(in the rows, 128 means zero)
Named turns come first, each shown by rows before and after it. Which turns, in which order, take the first row of each pair that follows to the second? Write the first one first, as in the answered first pair.
mub:
[167 117 159 138 160 163 141 189  95 163] |-> [130 102 148 138 180 174 142 183  82 134]
[ 99 120  99 119 114 145 160  94 122 127] |-> [103 123 101 120 104 140 152  87 129 127]
[112 136 152 119  87 143 114 111 177  93] |-> [138 146 161 118  79 138 114 119 176 117]
vulaz:
[157 143 137 146 160 146  74 197 145 127] |-> [106 125 116 139 171 179  79 169 130  87]
[166 143 127 124 103 131 131 118 132 149] |-> [113 132 117 130 102 120 115 106 151 103]
[131 107  97 115 109  76 176 122 116 159] |-> [109 103  92 118 110  74 173 113 124 140]
[125 123 159 127 137 106  89 181 135 153] |-> [ 73 102 134 116 156 151 101 144 108 118]
sos:
[143 111 139 108 162 146 170 159  60 157] |-> [132 131 150 111 154 214 121 124  85 126]
[ 36 109  86 131 144 149 123 101 118  61] |-> [ 35 107  93 140 156  96 127 137 123  62]
[163 145 124 106 121 169 136 134 144 184] |-> [150 157 141 115 123 172 102 146 172 156]
Vefup:
[138 127 142 123 137 169 130 129 121 130] |-> [114 119 126 117 112 148 135 100 139 119]
[ 74  87 135 135 140  70 110 124 137  90] |-> [115  96 159 140 176  89 111 173 102 114]
[122 135  88 133 135 168  91 105 106 109] |-> [109 116  64 125 127 123 122 107  99 116]
[145 128 132 117  95  75 140 147 132 151] |-> [168 150 162 126 110 121 110 164 129 148]
Pairs:
(2 to 4 turns a pair)
[131 143 151 113 126 111 151 156 139 167] |-> [ 93 124 123 100 122 129 166 116 131 146]
sos, vulaz, sos, vulaz
[194 173 144 115  66 140 144 118 128 190] |-> [175 180 174 142  76 111  93 153 172 153]
sos, sos
[136 140 158 111 137 106 117 147 113 176] |-> [ 78 131 140 116 125 104  99 117 144 128]
vulaz, mub
[119 141 129 109  89  73 106 123 189 130] |-> [132 151 130  89 121 199 106  90 128 133]
Vefup, sos, mub, sos
[127 125 120  98 125 176 102 108 113 115] |-> [105 122 124 109 118 151  89 110 138  96]
vulaz, vulaz
[134 118 117 128 107  69 144 138 145 150] |-> [146 133 142 138 109  86 112 152 161 146]
Vefup, Vefup, sos
[129 134  94 120 118 176 156  59 115 133] |-> [189 172 145 146 104 134 115 112 165 159]
vulaz, mub, Vefup
[101 158 158 140 130 123  64 160 153  86] |-> [122 130 109  95 140 168 158 116  55 142]
Vefup, vulaz
[166 138 152 137  88  87 122 129 166 143] |-> [185 133 159 135 117  92 142 160 130 159]
Vefup, mub
[115 130 142 149 161 115 113 175 122 108] |-> [136 123 115 120 148 155 157 134  81 146]
Vefup, Vefup, vulaz
[167 144 133 114  78 108 131 115 148 165] |-> [125 107 106 111 114  82 173 133 104 149]
sos, vulaz, Vefup
[107 118 111 121 131 161 141 101 109 111] |-> [153 138 150 141 125 104 118 156 141 136]
Vefup, Vefup, vulaz
[168 139 145 126 112 105 131 124 133 168] |-> [103 110 109 113 123 133 149  85 113 126]
mub, vulaz, sos, sos
[126 126  99 111 109 206 158  72 103 117] |-> [ 93 132 133 141 144 201  98 123 132  62]
Vefup, Vefup, mub, sos
[ 87  96 111 119 148 139 148 100  81 123] |-> [156 151 167 135 126 165  78 120 132 142]
sos, Vefup, vulaz, Vefup
[140 134 112 107 131 181 145  90 106 144] |-> [ 93 108  87 110 120 127 157  83 127 121]
Vefup, sos, Vefup, sos
[ 80 112 118 113 105 203 105  81 160  77] |-> [193 157 176 131  96 163  85 159 178 147]
vulaz, sos
[137 118 136 109  60 129 111  76 156 146] |-> [111 107 123  99  87 175 121  68 115 130]
sos, vulaz
[ 63  88 101 122 220 115 174 169  62 111] |-> [191 151 163 137 160  61 132 212 133 196]
sos, vulaz
[149 138 151 124 122 106 101 154 143 121] |-> [122 133 133 115 108 140 101 103 146 103]
vulaz, mub, mub
[146 148 157 138 116 113 108 150 156 127] |-> [131 140 149 129 149 169 124 143 107 123]
vulaz, sos, vulaz, sos
[125 147 101 140  78  75 101  83 214 131] |-> [213 172 133 135 102 104 119 135 160 200]
mub, Vefup, Vefup, sos
[125 122 114 114 127 191 118  86 116 122] |-> [154 131 129 126  89  96 110 114 171 151]
vulaz, Vefup
[206 165 162 130 123 169 103 128 130 172] |-> [ 96  93  81 105 134 141 183  77  84 130]
vulaz, mub, Vefup, vulaz
[ 91  92  92 112 128 161 160  70 132 116] |-> [105 115 120 121 140 204 117  80 145 104]
Vefup, sos, mub
[162 116 115 110 139 180 143 110  99 137] |-> [127 124 136 136 145 176  89 125 143  86]
mub, sos
[161 170 156 128  87 124  83 126 167 131] |-> [109 117 116 109 160 155 160 138  59 118]
vulaz, sos, Vefup, vulaz
[ 94  97  85  83 140 102 162 127 136 127] |-> [174 136 116  80 117 117 146 139 151 177]
sos, vulaz
